(in the rows, 128 means zero)
Each named move below is a turn or a mirror, shown by a few rows before and after it. Which moves, in which order, take the first row of each later pair to the second? The first pair is answered.
Mogon (before -> after):
[119 147 149 149 132 118  79 138] -> [117 164 130 135 173 108 126 124]
[ 93  88 118 142 137 169 132 125] -> [ 93  91 116 141 145 168 140 123]
[134 118  90 123 164 155 151 120] -> [135  98 113 139 114 167  96 135]
[148 124  98 105 146  86 136  87] -> [149 105 124 121  99  97  82 102]
forad (before -> after):
[142 100 113 146 100 173  98 135] -> [142 122 136  99  96  76 131 107]
[152 150 109 125 108 107  97  96] -> [121 167 130 137 128 111  80 121]
[169  66 123 140  62 126 125 106] -> [ 98 122 189 128 104  57 117 135]
[128  79 106 122 128 142 104 122] -> [115  98 128 100 135  90 117 116]
birot (before -> after):
[141 153 131 105 112  89 125 122] -> [143 117 138 120  81 121 104 129]
[133 178 176 102 100  96 109 146] -> [135 150 183 116  78 124  93 154]
[110  81 124 125 140 127  96 124] -> [104  95 121 138 159 154 112 134]
Pairs:
Between the rows of a pair lie two moves.
[128 150 105 130 145 135 109 134] -> [130 147 108 127 137 126 101 133] => Mogon birot
[116 107 128 105 121 104 131 131] -> [112  98 133 114 115 118 132 137] => birot forad
[145 122  90 162 115 189  59 144] -> [ 85 174 151 142 150 107  58 164] => forad forad
[121 141 149 120 111 118 127 145] -> [129 150 129 131 127 149 138 148] => forad birot
[ 91 127 118 133 188 164 173 144] -> [103 102 159 123  92 102  64 144] => birot Mogon
[112  98 139 113  88 118 142 133] -> [107 109 130 126 119 150 170 141] => birot Mogon
[123  93  98 127 131 138 164 107] -> [ 93  99 135 115 128  90 140 115] => forad birot
[153  89  76  65 136  77 128  93] -> [ 86  97 154  73 141  53 105 132] => birot forad
[118 124 139 113 130  90 112 127] -> [115 134 121 141 156 147 112 146] => forad birot
[129 147 111 166 130 191  84 158] -> [135 184  84 109 174  91 130 114] => Mogon birot
[ 83  76 144 114 111 148  93 127] -> [105  85 113  82 133 114 158  91] => forad Mogon
[115 119 140  98 135  77 122 118] -> [ 98 138 124 132 175 142 110 147] => forad birot
[104 150 123 129 186 124 145 138] -> [131 139 108 109 167 103 167 111] => forad forad
[124 154 127 110 161 111 166 114] -> [145 116 148 128  81 129  96 124] => Mogon forad
[ 96 149 167 110 137  79  97 113] -> [ 90 118 174 150 127 166  94 140] => birot birot
[124 202 156 122 149  78 129 134] -> [150 205  99 143 168 135 124 133] => forad birot
[149 157 153 146 131 177 173 145] -> [156 156 177 136  80 127 110 145] => birot Mogon
[ 98  92 135 148 137 163 102 140] -> [ 99 122 114 113 178 107 145 112] => Mogon birot
[108  57 145 105  89 102  90 115] -> [ 58  99 131 125 189 143 124 142] => Mogon forad
[124 125 154 128  97  77  97 139] -> [112 143 149 166 135 160 129 170] => birot birot
[140 144 124 135 103 109  67 139] -> [149 161  87 112 153  97 135 113] => forad Mogon
[192 119 112 127  95 149 145 106] -> [187 126 115 138  98 168 142 117] => birot Mogon
[140 124 120 107 105  76  97 110] -> [133 122  91 114 163 125 171 106] => birot Mogon
[124 120 173 147  94 128 101 134] -> [115 154 152 150 155 151 161 137] => birot Mogon
[142 156 109 106 106 106 109 128] -> [119 166 115 124 130 132  96 150] => Mogon forad
[129 127 127 153 165 164 152 160] -> [138 137 104 146 174 156 141 153] => birot forad
[116 118 152 139 113 142 135 142] -> [130 122 138 134 118 147 158 133] => forad birot
[158 112 127 150  88 139 119 108] -> [157 120 109 131 118 119 156  90] => Mogon birot
[134 175 118 139 149 137 145 122] -> [146 123 131 128  90 110 101 108] => birot birot
[145 105 127 122  86 108 104 121] -> [132 105 128 140  93 138  88 137] => forad forad
[118  99 152 139 126 127 110 132] -> [121 106 127 138 159 142 143 125] => Mogon forad
[104 130 102 145 151 166 139 112] -> [125 110 105 114 114 113 144  82] => forad birot
[129 144 144 142 132 121 155 143] -> [129 145 151 145 121 120 140 149] => Mogon birot
[127 103 105 120 122  88  89 103] -> [125 100 124 114 111  79 111 100] => birot forad
[114 129 107 145 124 149 145 128] -> [113 148 107 141 134 139 148 129] => Mogon birot
[176 172 120 132 126 143 184  90] -> [127 180 187 162 103 145  99 141] => forad Mogon
[160 165  95 152 143 171 139 136] -> [173 144  98 114 102  91 106 106] => birot birot
[147  72 126 132 106 149 128 111] -> [103  93 155 150 135 158 104 146] => forad forad
[133 112  95  98 126 123 112 113] -> [120 113 101 115 136 148  95 131] => forad forad
[131 158 120 144 147 145 102 144] -> [154 148  98 134 136 140 102 126] => birot forad
[104 147 140 113 145  98 147 144] -> [146 122 108 106 119 109 164 118] => forad forad
[100 139 162 121 144 113 152 135] -> [104 105 169 124 110 119 127 132] => birot birot
[116 121 101 136 161 149  94 140] -> [118 128 107 133 151 130  77 142] => birot Mogon
[152 129  77 123 153 156 133 105] -> [158 112  81 109 130 128 112  93] => birot birot
[109 135 162 117 123  89 113 122] -> [106 132 143 115 158 110 161 113] => birot Mogon
[102 134 125 113 148 137 107 149] -> [138 120  94 109 135 152 129 128] => forad birot
[137 105 154  98 117 110 187 123] -> [148  87 133 125 113 170 171 135] => forad forad
[160 186 133 107 137 107 171 129] -> [158 162 162 142  87 154 110 160] => Mogon birot
[112 161 126 146 161 133 171 143] -> [141 119 126 165  95 169 120 147] => forad Mogon
[122 171 127 147 145 135  94 151] -> [137 174 127 118 134  84 118 127] => forad forad
[117 165 166 131 128 111 154 131] -> [119 152 177 139 104 117 129 139] => Mogon birot
[155 123 100 128 111 150 128 135] -> [154 136  93 120 126 137 144 130] => Mogon birot
[120  91 167 125 105 140 166 140] -> [117  91 169 129 107 145 164 143] => forad forad
[100 155 157 136 122  98  88 155] -> [ 98 168 131 125 170 102 147 141] => birot Mogon
[103 101 158 108 138 119  72 125] -> [ 93 134 151 125 181 155 104 143] => birot birot
[126 163 160 111 122  95 149 126] -> [117 124 166 140  99 147 102 148] => birot forad
[126 132 128 122 127 123 104 106] -> [119 136 124 129 143 135 109 112] => Mogon forad
[118 147 139 115 129 142 142 115] -> [121 137 138 123 117 156 127 119] => forad Mogon
[157 103  60 133 140 142 137 114] -> [106 129  92 157 172 159 106 153] => forad forad
[ 98  94 109 154 157 151 131 112] -> [ 79 112 129 143 166 116 133 116] => forad forad
[136 132  98 165 137 164 122 139] -> [141 159  88 143 154 121 141 124] => birot forad
[ 85  75 118 135 151 142 105 131] -> [ 82  90 125 142 152 150  97 144] => birot Mogon
[101 113 184 114  77  69 105 134] -> [ 99 137 106 120 191 132 202 119] => forad Mogon
[127 176 143 122 136 109 146 138] -> [161 154 116 117 113 120 159 117] => forad forad
[164 121 115 146 104 140  88 123] -> [168 152 121 120 122  93 140 106] => birot forad
[149 126 116 145 129 130  94 117] -> [151 124 107 132 141 114 110 105] => Mogon birot
